In the rows, 128 means zero.
The same turns and mirrors carry the whole set onto itself and the rows of a family onto each other. Which other rows belong to the same family as each row named below? List them in the order they appear above.
These 30 rows form 5 families of 6 rows each.
nugis: [137 122 152 127 108 140 130 159  86]
Ludor: [157 119 162 121 108 152 123 136  87]
Sepo: [134 133 154 128 107 146 128 158  88]
lonel: [148 123 141 136 104 143  93 113  81]
kosa: [153 120 161 128 101 159 121 137  79]
ketes: [152 129 146 146  99 136  95 115  82]
pog: [126 137 138 149 104 126  98 135  89]
boni: [163 114 144 134 108 148 107 126 102]
kuzos: [157 114 141 134 102 156  99 124  97]
Lubal: [155 122 148 137 110 158 105 125 104]
dun: [132 129 154 127 107 149 125 159  91]
Fute: [130 141 148 127  98 125 121 149  76]
kiz: [159 122 162 130 101 160 123 140  86]
Vepos: [135 135 127 146 105 123  99 130  82]
sasip: [149 126 147 137  98 134  91 115  93]
Fena: [131 136 155 134  90 129 110 148  72]
Nuves: [134 144 147 132  97 121 114 144  72]
Vemek: [129 135 153 140  96 128 115 150  70]
vot: [154 127 158 116 100 157 117 145  85]
gase: [140 125 137 137 103 134  92 114  85]
mak: [153 115 140 129 107 162 104 131  98]
kudak: [153 122 141 139 114 156 108 125 103]
fes: [125 132 154 127  97 122 111 148  73]
befa: [129 137 136 145 104 126  99 138  97]
tok: [155 122 155 115  99 159 116 139  94]
Bap: [150 130 151 122  98 142 127 160  86]
bub: [141 138 147 125 100 139 124 165  85]
dede: [131 128 137 145  99 120  94 140  88]
zila: [130 132 131 142 100 119 103 136  79]
legi: [149 125 147 147  97 141  90 116  86]

The rest of the family of bub: lonel, Vepos, Nuves, vot, mak
The rest of the family of Lubal: Sepo, pog, kiz, Vemek, legi
The rest of the family of kuzos: Fute, gase, tok, Bap, zila
The rest of the family of dede: nugis, Ludor, boni, sasip, fes

The same turns and mirrors carry the whole set onto itself and the rows of a family onto each other. Which other rows belong to the same family as each row named below? List them in the order they appear above.
These 32 rows form 8 families of 4 rows each.
rabu: [118 132 122 140 129 116 115 140 148 130 115 143 126 139 124 105 164 138
 125 150 119 100 124 124 117 132 105 119 109 125 134 114 109 108 135 103
 116 127 129]
Rize: [119 109 141 132 115 120 136 136 113 131 135 133 130 141 123 124 115  91
 138 114 123 113 140 118 123 121 117 123 132 125 137 142 112 116 142 115
 128 142 137]
Filel: [131 127 133 144 131 106 117 122 113 140 131 115 102 141 113 137 129 124
 143 134 122 143 127 113 124 123 109 142 135 138 130 130 108 132 114 110
 140 129 129]
mefe: [130 124 115 128 128 108 119 133 117 136 136 119  97 149 120 129 119 136
 148 142 118 129 134 113 128 118 109 138 131 134 126 122 114 122 116  99
 146 115 110]
Sodus: [126 132 133 131 112 132 128 148 143 111 125 132 131 129 128 126 169 147
 127 138 109 119 138 127 128 126 109 117 115 118 134 113 129 118 129 118
 108 122 130]
bilo: [118 124 122 139 119 132 114 141 141 117 122 142 113 141 136 123 163 144
 123 138 111 114 146 120 107 144 103 130 106 116 132 117 117 114 132 115
 103 125 143]
rupu: [137 151 119 112 132 119 148 147 140 131 117 133 144 154 117 123 133 127
 111 136 103 110 118 121 132 128 110 135 127 123 152 127  99 131 138 115
 117 140 135]
Nozab: [111 123 121 144 120 131 113 146 146 115 128 131 120 137 133 136 167 141
 125 135 106 103 137 125 118 132 101 130 118 115 134 119 128 105 120 108
 113 119 136]
fuf: [119 138 118 134 121 125 128 151 130 107 119 143 118 133 138 123 157 151
 130 140 106 112 130 124 123 139 122 124 120 117 131 117 141 113 123 112
 130 130 126]
Lanu: [147 149 122 118 127 115 135 146 152 142 132 141 141 158 122 118 130 136
 122 147 109 106 125 120 118 132 110 129 142 116 151 131  90 137 139 114
 120 125 136]
Riso: [106 139 130 144 120 129 120 150 144 120 123 135 129 153 130 126 166 146
 126 146 108 125 129 116 110 130 121 123 121 115 126 122 132 119 130 126
 114 128 141]
Dolof: [129 123 135 122 124  99 123 137 127 158 134 122 109 143 114 145 127 132
 155 140 111 136 132 106 115 122 120 129 133 138 114 121 117 128 126 110
 132 125 119]
kib: [132 152 119 120 134 135 129 152 145 133 121 133 147 161 131 128 137 134
 115 147 124 107 126 123 116 115  97 136 136 120 149 129  97 127 125 102
 119 145 135]
poseb: [128 123 129 131 132 112 126 124 114 134 131 123 112 145 117 131 116 131
 161 139 108 133 142 119 117 120 125 135 131 128 125 124 105 121 111  97
 140 122 113]
Bopaz: [123 112 126 120 113 110 124 135 115 140 130 130 134 146 122 130 128  86
 137 111 122 114 141 116 124 121 121 122 126 118 137 134 119 117 149 131
 127 146 129]
Mani: [147 153 121 120 130 125 125 144 145 129 122 136 140 169 125 127 123 131
 125 143 119 108 121 121 123 121 117 130 133 108 150 134  98 130 127 135
 103 128 134]
rop: [129 114 127 138 125 109 106 132 131 156 128 121 102 139 118 146 127 138
 145 134 122 122 139 121 118 118 111 153 137 132 119 124 113 134 118 103
 126 124 125]
lifeb: [143 148 129 112 133 128 126 152 148 127 116 153 138 149 118 124 134 134
 116 154 110 109 129 134 135 125 106 130 134 120 148 128  99 140 123 123
 111 129 133]
rubu: [133 111 124 139 139 111 114 141 116 127 119 113 122 140 124 145 118 129
 146 146 124 139 148 105 118 116 118 141 142 134 135 131 118 114 119 100
 128 123 109]
lat: [145 119 124 145 107 116 116 136 126 133 136 127 138 144 119 131 127 105
 136 113 143 116 151 108 124 104 121 120 137 124 135 138 111 124 140 129
 124 142 132]
roze: [141 149 121 110 118 118 119 154 140 132 135 138 144 165 115 110 134 115
 118 126 111 109 131 133 127 125 109 138 122 116 156 121 100 134 128 114
 123 136 131]
gufug: [132 109 134 131 122 123 128 138 125 142 119 113 127 138 125 134 117  96
 130 126 127 128 141 108 121 128 116 128 151 117 129 145 129 113 135 126
 119 136 136]
kul: [156 153 119 114 127 131 123 146 151 121 124 139 138 168 134 125 133 131
 122 131 121 112 135 125 115 131 110 125 128 112 145 133  89 137 128 115
 105 127 132]
Muk: [118 130 128 141 118 114 125 148 147 114 129 143 126 140 136 122 167 148
 142 137 117 107 142 129 111 138 115 131 118 120 133 120 134 104 132 109
 115 131 129]
tig: [125 119 122 140 138 117 112 131 122 131 127 126 103 138 118 162 129 128
 142 132 108 133 130 109 122 121 122 144 129 130 131 128 120 119 107 108
 123 116 116]
doso: [142 121 121 135 119 136 132 132 117 131 131 124 127 143 119 144 115  99
 129 117 139 111 134 106 132 120 112 115 138 116 146 139 120 118 128 131
 116 141 133]
Rofi: [128 120 124 134 143 110 130 131 123 146 113 121  99 149 118 141 122 142
 143 140 121 130 140 119 109 116 109 146 139 139 125 135 114 127 117 106
 137 121 117]
vapo: [145 152 133 115 130 115 118 154 153 131 133 138 128 160 129 103 145 131
 122 135 113 108 117 125 117 128 122 120 134 111 150 118 103 131 133 111
 114 138 121]
fenu: [126 111 121 135 108 120 133 139 124 136 131 126 130 141 137 128 135  96
 132 118 129 121 155 102 117 113 128 115 145 124 142 145 120 123 139 119
 122 144 133]
Madak: [126 122 131 139 116 120 117 137 105 138 131 126 131 132 135 138 134  94
 144 116 144 121 141 118 125 124 123 122 136 126 140 133 120 126 131 118
 131 150 132]
Nen: [115 137 118 134 115 120 112 141 129 123 127 140 120 139 126 108 155 146
 135 142 115 113 130 133 123 133 109 128 103 117 121 107 130 121 135 114
 124 109 132]
tupuz: [134 110 122 129 118 114 129 140 126 139 141 143 135 137 119 131 128 105
 142 122 139 113 147 108 128 117 102 116 140 132 130 136 122 107 131 116
 139 158 129]

The rest of the family of rop: rupu, fuf, lat
The rest of the family of Dolof: Riso, kib, tupuz
The rest of the family of gufug: rabu, rubu, vapo
The rest of the family of Lanu: Muk, Rofi, fenu
The rest of the family of Sodus: Filel, lifeb, Madak

The same turns and mirrors carry the whole set onto itself and the rows of a family onto each other. Which other rows belong to the same family as each row named below? List them in the order they appear above.
These 30 rows form 6 families of 5 rows each.
Muzo: [127 111 128 146 109 134 148 139 143 124 139 147 122 149 118 129 125 131
 143]
pezaz: [118 114 145 120 100 135 142 138 135 118 143 134 125 119 127 120 118 146
 133]
bur: [136 121 111 131 118 111 138 143 119 109 136 152 121 122 129 130 141 125
 124]
leti: [129 131 131 119 140 120 128 136 131 120 107 131 132 126 115 143 134 135
 160]
gite: [123 131 127 142 126  94 129 134 153 127 130 144 131 135 134 129 143 160
 148]
linem: [133 130 110 133 125  97 131 146 123 112 133 151 125 118 138 131 147 133
 127]
sife: [119 139 126 114 140 111 123 131 141 109 138 130 124 126 154 125 132 152
 139]
Nusi: [118 125 137 164 118 135 140 151 143 131 137 145 135 146 138 120 123 130
 146]
vuvo: [117 110 116 142 116 135 132 134 128 125 128 122 124 137 112 124 124 116
 142]
muv: [123 121 127 117 125 146 138 133 132 107 147 134 116 139 140 125 118 129
 135]
Viv: [126 130 137 136 138 140 133 148 124 124 111 131 137 132 121 136 125 119
 159]
Fazo: [107 124 124 159 122 135 126 145 128 133 127 120 137 135 129 115 122 116
 145]
kabe: [113 144 133 132 141 125 124 143 138 113 140 130 132 128 167 117 125 140
 141]
Rik: [125 123 122 104 132 124 131 124 139 104 141 133 113 131 139 131 127 143
 136]
Tul: [125 139 136 128 145 115 123 142 132 123 107 128 140 123 126 139 136 135
 162]
Nuzif: [129 137 118 146 130 100 128 154 122 116 134 148 133 118 149 124 145 130
 130]
Rufov: [118 112 108 129 120 112 124 123 133 123 124 121 121 129 108 130 135 134
 142]
Nudi: [126 131 121 152 125 119 134 160 118 117 136 150 134 124 149 119 137 118
 128]
boke: [119 116 140 113 106 118 136 131 141 117 138 132 125 113 128 122 128 158
 134]
mavor: [115 133 134 134 132 145 134 145 132 113 145 132 128 138 157 116 114 125
 138]
retu: [113 131 145 123 115 110 127 138 140 122 135 132 135 110 143 116 128 161
 137]
bik: [106 136 123 157 131 110 114 143 133 134 122 117 143 126 138 116 136 132
 148]
nuluv: [130 124 131 124 135 133 133 139 128 119 111 132 130 132 112 143 127 122
 158]
gisun: [112 123 151 136 105 139 141 147 134 123 142 133 135 119 139 111 116 141
 136]
Mep: [115 139 135 161 128 109 129 149 149 133 132 142 142 139 147 121 134 146
 150]
Kepib: [109 134 151 137 113 123 131 148 138 125 140 132 142 114 150 111 124 152
 137]
Lila: [129 115 122 132 114 110 140 128 150 121 134 146 119 141 115 135 138 151
 144]
fubuk: [112 128 113 138 130  97 113 129 138 128 120 120 132 123 125 125 141 144
 145]
bavaf: [123 141 138 138 143 129 126 149 127 127 109 129 143 128 130 134 128 125
 161]
riv: [133 122 117 142 118 125 139 153 116 113 138 152 126 127 135 125 135 115
 125]

The rest of the family of riv: bur, linem, Nuzif, Nudi
The rest of the family of Fazo: vuvo, Rufov, bik, fubuk
The rest of the family of Rik: sife, muv, kabe, mavor
The rest of the family of Mep: Muzo, gite, Nusi, Lila
The rest of the family of leti: Viv, Tul, nuluv, bavaf

The same turns and mirrors carry the whole set onto itself and the rows of a family onto each other. Which other rows belong to the same family as each row named below? List them in the order they appear above.
These 32 rows form 4 families of 8 rows each.
vubi: [117 133 130 146 113 122 119 136 114 109 126 113 107 122 118 138 110 118
 123]
Rumig: [131 133 141 119 108 108 135 146 119 118 126 128 120 125 148 133 125 123
 115]
Kimub: [127 125 127 100 126 144 134 108 128 122 132 133 132 135 129 119 135 123
 128]
Tuva: [111 131 143 144 122 123 104 140 108 112 128 122 109 129 126 130 127 119
 121]
labav: [116 112 114 120 133 154 127 116 132 121 123 122 109 143 114 118 128 125
 122]
nenal: [136 131 132 125 114 108 124 147 131 118 127 128 113 106 143 128 113 128
 116]
nuvo: [125 123 128 129 130  93 135 133 111 108 114 124 106 119 143 117 110 124
 110]
tizi: [108 126 145 148 123 128 109 144 110 116 124 128 114 130 128 131 121 119
 118]
Losig: [114 117 125 119 143 151 136 111 125 120 130 131 128 148 111 118 129 127
 126]
fiti: [130 121 118 106 129 146 126 110 139 122 132 135 127 119 122 113 123 127
 127]
gadeg: [117 114 114 118 132 153 128 114 128 121 123 120 109 148 115 120 134 124
 122]
zipi: [118 125 133 146 115 128 124 132 106 114 122 119 110 132 124 124 101 110
 135]
Pidun: [122 110 116 114 155 123 140 117 130 116 129 137 126 129 122 104 127 145
 109]
modu: [117 125 139 140 132 103 114 149 110 111 124 130 110 119 137 120 125 132
 107]
tubu: [127 127 140 136 104 129 129 148 123 124 128 131 123 121 138 132 110 119
 125]
Ninu: [122 120 115 119 146 146 122 108 128 118 135 122 119 137 105 116 130 131
 129]
kufuv: [138 125 113 101 131 124 132 112 126 120 139 133 131 122 129 107 136 136
 128]
pim: [116 127 145 135 130 102 118 147 105 111 124 131 114 128 142 123 132 130
 107]
sif: [120 124 130 141 125 100 137 146 114 108 122 126 115 115 135 127 109 131
 104]
Mena: [123 122 133 128 127  93 137 133 108 110 112 123 109 124 146 118 111 121
 109]
ker: [120 127 132 144 114 124 123 129 104 113 123 115 108 133 124 127 106 110
 136]
tasu: [123 132 131 134 120  93 137 142 106 106 126 119 113 125 136 130 123 128
 108]
ruli: [121 122 100 115 144 120 126 110 119 104 134 139 131 138 131 111 132 140
 108]
gik: [112 122 108 120 136 144 119 104 120 107 133 135 131 149 122 123 127 126
 118]
rufev: [129 109 106 114 142 118 142 126 120 120 129 129 116 138 127 100 138 146
 111]
Vosud: [113 123 103 124 138 146 116 107 126 108 132 136 128 139 119 120 121 129
 119]
Doto: [127 106 108 114 141 120 145 127 119 120 127 134 118 140 131 101 137 145
 110]
Funor: [135 137 133 129 104 119 119 142 118 122 137 118 117 120 133 134 123 121
 131]
firan: [111 131 141 146 110 126 131 138 112 109 124 119 116 134 125 140 112 114
 119]
tinak: [118 117 103 117 144 124 132 114 120 107 130 145 136 139 133 111 126 139
 104]
zupu: [127 117 117 107 152 118 140 113 120 113 132 128 124 140 125 108 142 141
 113]
Dife: [129 116 122 106 133 133 143 119 130 124 132 145 139 125 135 106 128 135
 122]

The rest of the family of Ninu: vubi, Losig, Pidun, sif, tasu, firan, zupu
The rest of the family of Dife: Rumig, Kimub, nenal, fiti, tubu, kufuv, Funor
The rest of the family of ker: labav, nuvo, gadeg, zipi, Mena, rufev, Doto

The same turns and mirrors carry the whole set onto itself and the rows of a family onto each other. Which other rows belong to the same family as each row named below? List them in the order they appear above.
These 15 rows form 5 families of 3 rows each.
mida: [139 131 126 152 131 122 147 119  91 142 142 125 120 132 142 138 131 138
 130 131 121]
kode: [126 116 130 145 137 142 125 119 141 135 130 125 123 121 111 132 130 134
 136 108 154]
vufab: [133 114 128 131 122 130 125 110 150 120 120 139 121 130 113 130 115 131
 117 123 147]
pilo: [124 108 133 146 121  98 127 122 135 127 132 134 130 125 115 125 120 132
 148 106 138]
numi: [134 135 120 140 126 150 131 129 117 139 144 114 135 119 136 139 131 140
 123 131 110]
Redot: [139 122 150 143 124 126 123 134 121 126 135 159 123 126 120 146 136 131
 120 125  98]
Som: [155 116 125 135 123 130 116 125 115 126 122 153 125 129 126 142 143 127
 114 135 108]
fizam: [123 123 117 135 132 112 143 121 112 141 153 109 123 127 117 135 130 133
 138 117 113]
Sop: [128 124 134 146 117 118 144 113 134 137 136 129 113 148 118 127 117 143
 134 117 156]
Movu: [117 127 148 142 119 129 129 116 147 128 132 136 124 140 108 140 117 128
 128 107 147]
Muvan: [141 118 140 139 119 116 137 135 125 123 125 168 113 137 125 125 127 141
 130 132 113]
gam: [139 129 109 152 118 135 129 100 114 139 138 111 126 123 129 146 128 138
 117 128 130]
ter: [134 125 131 133 115 110 130 129 120 117 136 143 133 138 135 132 134 120
 149 125  97]
zud: [127 138 135 158 130 133 136 114 102 144 144 115 133 120 133 153 124 130
 123 119 124]
sor: [152 117 144 143 115 135 109 129 138 115 133 152 133 129 129 137 143 139
 136 126 115]

The rest of the family of sor: kode, numi
The rest of the family of fizam: pilo, ter
The rest of the family of gam: vufab, Som
The rest of the family of Redot: Movu, zud

